Named moves (each a turn or a mirror), then the moves between two rows, first move first; the first pair answered
move X:
[  1.3  12.8   7.2  12.1  -5.5  -4.1   3.0  -4.3  -6.6  -2.9  -0.1 -16.0
  13.2  11.6  -7.3  30.6   0.1  -1.5  -7.6 -22.2] |-> [ 12.6   4.4   6.6  11.4  -1.2  -1.5   0.1  -5.4 -12.4  -2.8  -2.9 -16.9
  13.9  15.2 -12.6  28.3  -4.8   3.2  -4.6 -22.1]
[-14.0   3.3  17.0   7.8   9.4  -8.4  20.4  -6.8 -10.0  -9.0  21.3  -0.9
  16.1   2.5  14.6  23.5 -18.8   6.6   0.7   0.0] |-> [  2.9 -12.6  13.9   9.6  17.9  -6.1  11.9  -8.0 -19.3  -4.9  16.1   0.8
  13.4  10.0   2.4  17.4 -26.7  12.9   6.0   1.2]
[-12.1  -9.8  -4.1   2.4   9.7  -5.7  22.5  -5.6 -21.3  10.0  20.4  -0.5
 -10.5   1.9   8.9  -1.3  -9.8   9.8  -9.9  31.9] |-> [-12.3 -10.8  -3.3   4.0  10.4  -6.8  21.8  -5.2 -23.7   8.9  19.9  -1.9
  -9.6   2.1   8.9  -1.6  -8.4  12.9  -9.3  30.1]
[  5.2   3.7  -3.8  -5.2   4.9  -0.5  -9.6  -0.4   0.7   7.7  -8.4  30.8
 -21.4   9.2   4.6   4.9   4.3  15.1  10.4  -7.9] |-> [ -6.7  15.9   0.1  -8.9  -1.5  -2.5  -2.9   0.4   6.7   3.9  -4.7  28.5
 -20.5   4.1  12.9   9.0  10.4   8.4   6.3 -10.2]
move S:
[ 14.6  -4.8 -34.0  -5.0   3.7  22.9  -6.7  15.1   4.5   3.7   1.3  10.5
   1.3  23.0 -10.2 -20.4 -12.9  14.8  23.3  15.1] |-> [ 12.9  -6.5 -34.5  -1.2   7.9  23.2   8.7  13.7  -3.4   5.5   4.1   9.6
   9.9  25.3  -6.0  -8.7 -20.7  10.8  24.8  11.1]
[ -5.8 -13.3   6.9  -4.7  26.2  -9.9   4.9 -11.0  -6.3  -5.9  17.7  -9.0
   0.6 -15.6   3.7  -4.0 -12.2  -4.8 -17.9   8.7] |-> [ -5.0 -12.0   7.6  -6.7  21.5  -8.6  -9.5 -10.7  -0.1  -5.5  15.9  -8.7
  -9.2 -17.7  -0.8 -14.6  -8.5  -2.2 -21.0  11.7]
[ 23.3 -17.2  40.5  28.4  13.0 -15.3  29.2 -19.1  -8.7   1.6  14.7 -30.8
  21.6 -17.0  12.0  33.2 -39.7   0.9 -18.5 -12.6] |-> [ 29.5 -13.5  43.9  14.2  -4.8 -15.4 -40.4 -12.8  28.3  -1.5  -1.1 -27.4
 -25.2 -27.4  -9.4 -23.4  -4.1  21.4 -28.4   5.4]
[ -9.9   7.7 -11.8 -17.6  -3.9  -2.4  12.4  19.0   5.3  10.1  -2.0  -3.6
  13.2  11.5  37.7  45.9   8.8  11.3  13.5 -11.1] |-> [ -5.4   9.5  -9.9 -23.1 -13.0  -3.6 -27.2  23.7  25.2   8.0 -11.4  -2.6
 -13.5   5.5  24.8  15.6  27.7  22.8   9.3  -1.6]
move M:
[ 30.7  -2.9   4.5   4.7  -8.8 -27.3  -1.8   8.8   4.8  -6.2  -3.8   6.4
   3.0  18.9   6.9  19.7 -10.3  11.9  14.4 -16.6] |-> [ 24.9 -18.7  -5.2   2.0  -6.7  -9.8 -16.6  18.4  -2.9   5.4 -29.1   1.6
   4.5  -0.8 -27.2  -7.7   6.4  -9.4   3.2  -4.0]
[  9.3   5.5   2.2   1.1  11.6 -24.7  28.6 -14.7  -3.8 -11.2  27.1  -7.9
 -14.7  19.0   0.1   6.4 -22.6  12.7  -7.5  -0.1] |-> [ 28.3  -5.7 -13.4  -0.5   6.2 -14.8  12.4   3.3  -3.2  -5.8  -8.8  -3.0
 -19.4  30.3 -25.0   2.9 -17.8  16.4   4.2 -17.8]
[-17.5   8.3  -7.9  -8.9  -6.7  16.0  -2.0  16.8  16.0  -2.4 -15.0   1.0
 -10.8  -7.5   4.7 -17.9  20.1  -4.6   4.4  16.5] |-> [-21.8  16.5   1.2  -7.7  -3.4   8.1   7.9   8.2  16.3  -8.1   5.0   0.0
  -7.6  -7.6  21.4 -11.8  14.8  -2.2   1.2  20.2]
[  3.3   1.1  15.4  -4.6   0.2 -11.5 -12.8 -11.0   5.2  -8.4   9.5  -4.7
  -8.5  -5.9   2.1  -5.2  -4.6   4.1  -9.1   4.9] |-> [  9.7   1.2  10.8  -3.9  -2.6 -13.3 -14.9  -8.5   8.0  -9.1   2.3  -1.3
 -10.5   2.8  -1.2  -2.3  -5.3  10.1  -2.8  -4.6]
move W:
[ -1.3 -17.2   6.6   1.0  17.4  -1.3   7.3  -7.8 -30.5  26.2  12.3 -24.7
  15.9  -6.3   9.4 -16.7 -17.8  -3.4 -10.6  -5.5] |-> [-14.7  -0.3  -9.6 -11.7   6.2   8.1 -17.8   6.4  -2.8  28.9  -3.1 -12.7
  -7.6  -6.1   8.0 -43.9  15.6   2.4  -1.7   2.6]
[  7.4   4.8  21.6   9.0   2.7  -8.3 -15.3 -13.5   8.5  -8.1   2.2  -9.1
  -1.3  -3.2  15.6  20.9 -14.2  -6.5 -18.7  -8.8] |-> [  1.3 -17.9  -1.5   7.6  17.6  16.1  -5.9  -5.2 -13.7   9.6 -14.6  -1.9
   8.9  -6.4  -9.9   3.7  -5.2 -27.2 -11.6   2.8]
[ -8.1 -27.0 -20.8 -21.5   1.2  32.4 -25.6   3.7 -18.5  22.7 -27.3  15.9
  11.4 -17.1 -33.0 -34.1  30.6 -35.8   4.3  37.6] |-> [  4.7  25.3  31.4 -20.3 -41.7 -24.0 -47.7 -13.7  45.0 -19.6  10.4   0.6
 -23.1  -9.3  25.7  -2.8  22.4  13.2 -13.0  11.1]
[-21.3   2.5   2.6  -2.4 -13.2  -1.2  21.4 -16.1   4.0  -1.3  10.8 -19.6
  21.2 -22.4  12.2  -3.7   9.9 -15.3 -13.1  15.9] |-> [-24.3   3.1  -4.7  -4.8 -14.0   5.8  16.8 -12.0   5.2   3.4   4.1 -16.3
  18.6 -24.3   7.4 -12.9  17.9 -17.9  -8.7  20.2]
Pairs:
Each pair is two moves apart.
[ -1.8   5.9   9.3   6.3  -0.5 -16.3  11.4 -12.4   0.5 -12.9  25.0  -8.6
   9.6   5.4  24.1  27.5 -10.3   1.5  -6.7  -7.3] |-> [ 21.7  -6.2  -7.0   1.4 -10.4  -7.2 -20.8   7.0   8.0  -5.9 -19.1   0.5
  -4.5  19.8  -3.0  16.4  -0.9   9.1   6.8 -27.2] => M S
[ 23.4  -9.8  -0.1  12.5 -10.0 -16.2  -8.6   1.6  10.9  -9.5 -19.3   0.0
   9.5  -1.8   4.5  30.6 -29.5  14.8  10.6 -31.9] |-> [-24.0  11.8 -18.5   3.8 -16.3   0.8  11.2  16.9  18.5   1.2 -24.9   0.9
  18.9 -19.3  13.5  26.4   0.4 -17.5   5.0 -18.0] => W X
[  3.0  20.8  10.0   1.2 -15.0 -29.8  -7.2 -11.8  10.5 -20.4  23.2  13.6
 -12.2 -14.1  11.1  13.0  -2.0  22.1  -4.9  -6.0] |-> [ 25.2 -21.2  -9.4   5.0  14.0  -6.1  -4.7  -9.4 -31.0   0.5   6.0  21.0
   3.4  -9.5 -27.8  -1.3 -15.6  11.7   7.0   1.7] => X W
[ 11.5 -33.1 -18.8   5.0   7.1   8.3 -27.4 -17.9   8.9 -23.0  10.0 -11.5
  -7.3 -15.8   6.2  -8.9  31.2  -8.0 -17.9  38.5] |-> [ -0.4 -26.8 -20.1   9.1  11.7   5.7  12.2 -20.8  -6.5 -23.7  19.8 -16.0
  18.6 -13.4  22.4  24.1  16.3 -23.0 -16.1  27.1] => X S
[ 17.1  -8.6  14.6  12.3   0.4  12.3  -4.5 -18.6  -1.1  -2.8   0.0  14.2
  -8.8   8.7  22.7 -21.6 -27.7  16.1   9.2  17.7] |-> [ -4.7  -7.2   8.7  12.2   6.2  21.4  19.9 -17.2 -12.5   2.2   3.8   8.4
  11.0  -1.2  26.4 -13.4 -24.6  -9.1   5.1  22.9] => X W
[-17.6  20.2  -5.7  -3.7  -5.7  11.3  20.1   2.0  13.5  -7.4   4.8   6.6
   1.8  -1.0   4.5  -2.4  10.9  -1.7  -3.0   1.2] |-> [ 14.2 -10.2  -0.4   4.7  11.8  11.0  14.3  -5.9 -10.6  -3.7   2.7   9.2
   7.9   9.2 -16.9  -1.9 -15.9   9.2   4.3  -3.0] => W X
[ -6.7   5.0  17.4   6.5 -11.0 -11.2  -0.5 -10.3   4.7 -12.8  -2.1 -18.5
  11.7 -20.4   8.0  13.3  -6.5 -13.7 -27.1  -9.2] |-> [ 11.6  -0.6   5.0   6.6 -15.0  -4.6 -14.8   3.7   7.6  -9.9 -28.0 -11.3
   8.1  -6.6  -7.8  13.7  -3.3  -8.9 -15.7 -26.9] => M M
[ -5.7   9.1  -3.1  -7.5   9.1 -14.5   3.4 -23.2   9.9  11.3  40.5  18.5
  -7.1  10.1  33.0   2.3   2.9  36.4  29.7  14.7] |-> [ 13.9  -6.6 -25.3  -4.6   9.8  -1.6  10.7  -4.1  -4.1  19.1   4.6  24.9
   4.2  29.3  13.7  20.5  -4.9  31.3  47.9 -13.0] => M S
[-21.9  16.7 -24.0  -8.3   4.8  13.9  11.3   7.5   4.7   7.6  -8.3  28.1
   9.4  11.0   3.8  -3.2  21.9   3.7  16.1   2.5] |-> [ -7.9  -1.7 -25.2  -6.9  15.2  18.3   3.6   3.7  -7.9  12.4 -10.0  29.4
   8.0  14.3 -10.4 -12.2  14.3   6.3  18.9   8.5] => M X
[ 34.9  14.3  19.3  -7.8   9.9   0.1 -29.5  -4.0  -5.9 -22.2 -23.2   5.1
 -10.3  10.8  -9.6 -14.9 -17.2  23.7  14.0  -4.8] |-> [ 27.9  -2.1   7.5  -3.1  20.2  15.5  -9.1   1.4 -31.1 -11.5 -37.7   1.2
  12.2   3.3 -25.9  -9.1 -21.5  -4.9  10.7  -4.7] => S M
[  7.5  -6.2   6.4   9.2  -2.0  -9.6  10.0   5.6 -15.7  -9.1  17.8  -7.6
   3.2   1.4  19.1  25.7 -22.6  16.1  -0.3   5.6] |-> [ -4.9 -15.9 -22.7  -0.9   4.1  18.2  -3.1  21.9 -19.1   9.5  -6.7   6.1
  -2.3  -2.7  -7.2 -10.1   5.4   2.8  11.7  22.7] => W S
[ -5.9   8.5  16.8   3.0  -0.3 -15.3   2.8  -9.8   5.4  -6.1  15.6  -5.6
   3.7 -12.4   8.5   1.4  -2.1  -7.7 -13.5  -5.1] |-> [ -8.5  -4.9   2.4  -1.8   6.2   0.8  -4.6  -3.5  -2.2   7.0   1.3  -1.0
   3.2 -17.1 -13.3 -18.2   9.0 -17.2 -10.4   5.5] => W S
[-20.6  -4.5 -11.0   2.8   2.7   9.1 -10.3  16.0 -25.8 -11.4 -19.3  -3.9
   6.2  31.4   1.7  11.3  -4.1  -8.8   9.7 -13.6] |-> [-11.2   5.5  10.5   3.8 -10.3  -8.2 -26.0   6.1  -7.4 -24.2  -9.7 -11.6
  -7.0  29.5  11.2  15.0  -8.3   8.0  -0.7 -19.2] => S W
[  8.4 -10.2   5.9 -17.7  -3.8 -13.6   2.9  -0.3 -13.4  12.2  23.1  -0.1
 -22.7  19.2 -17.6  18.0  -7.3 -12.4  21.8   1.3] |-> [  5.6   0.2   6.8 -18.6 -10.4 -17.7  -4.3   0.2  -3.4   8.6  23.0   0.4
 -29.0  20.1 -13.4  14.7   0.6  -8.3  22.4   1.0] => W W
[ 21.1  11.3   6.9  12.6 -32.4 -13.9  -2.5   2.7  14.3 -27.7 -21.7 -16.5
 -13.6   6.9  13.4  -4.3 -18.3   2.0   7.0 -32.9] |-> [ 13.3  -4.5  -4.1  11.0 -28.3   2.9  -6.1  11.2   1.4 -14.9 -40.6 -18.9
  -6.3  -8.7 -13.1 -20.9  -8.4 -21.9  -2.1 -24.7] => S M
[ 19.3 -14.5  31.1  17.7   2.7   1.0  10.8 -12.9  -0.2  -9.9  19.9  -0.2
   8.2   6.6  16.6  18.5 -34.1  20.2  -1.3   0.8] |-> [ 28.9 -25.8   0.8   8.8  -5.0  22.3 -18.8  15.9   4.1   4.8 -28.9  14.0
  -3.3  17.2 -18.6  -5.2  -9.6  17.7  13.5  -8.0] => M W
[  5.0 -24.3  12.4  12.1  21.5  11.0   8.8 -13.2 -15.9  14.9  21.1  -7.9
   8.8  -4.9   3.4   6.0 -25.8  -4.8  -9.0  12.7] |-> [ 26.3 -29.3   0.3  12.5  15.8  15.4  -3.4   1.6 -11.4  17.9  -8.0   0.4
   1.9  16.4 -11.1   9.2 -26.5   6.1   7.0  -8.8] => M M
[  9.5 -10.0 -18.8   3.9   2.2   9.9   4.4  16.5  -9.5  10.5 -29.6  15.0
   6.3  14.2  -6.3   7.4  -4.1  -2.4  20.3  -4.7] |-> [-14.2  20.9   1.6  -5.1 -16.7  -5.4 -13.0   7.3  26.7  -4.7  -7.2   4.9
 -16.7  -4.9  16.7  -8.2  16.0   4.6  -1.8  11.6] => M W
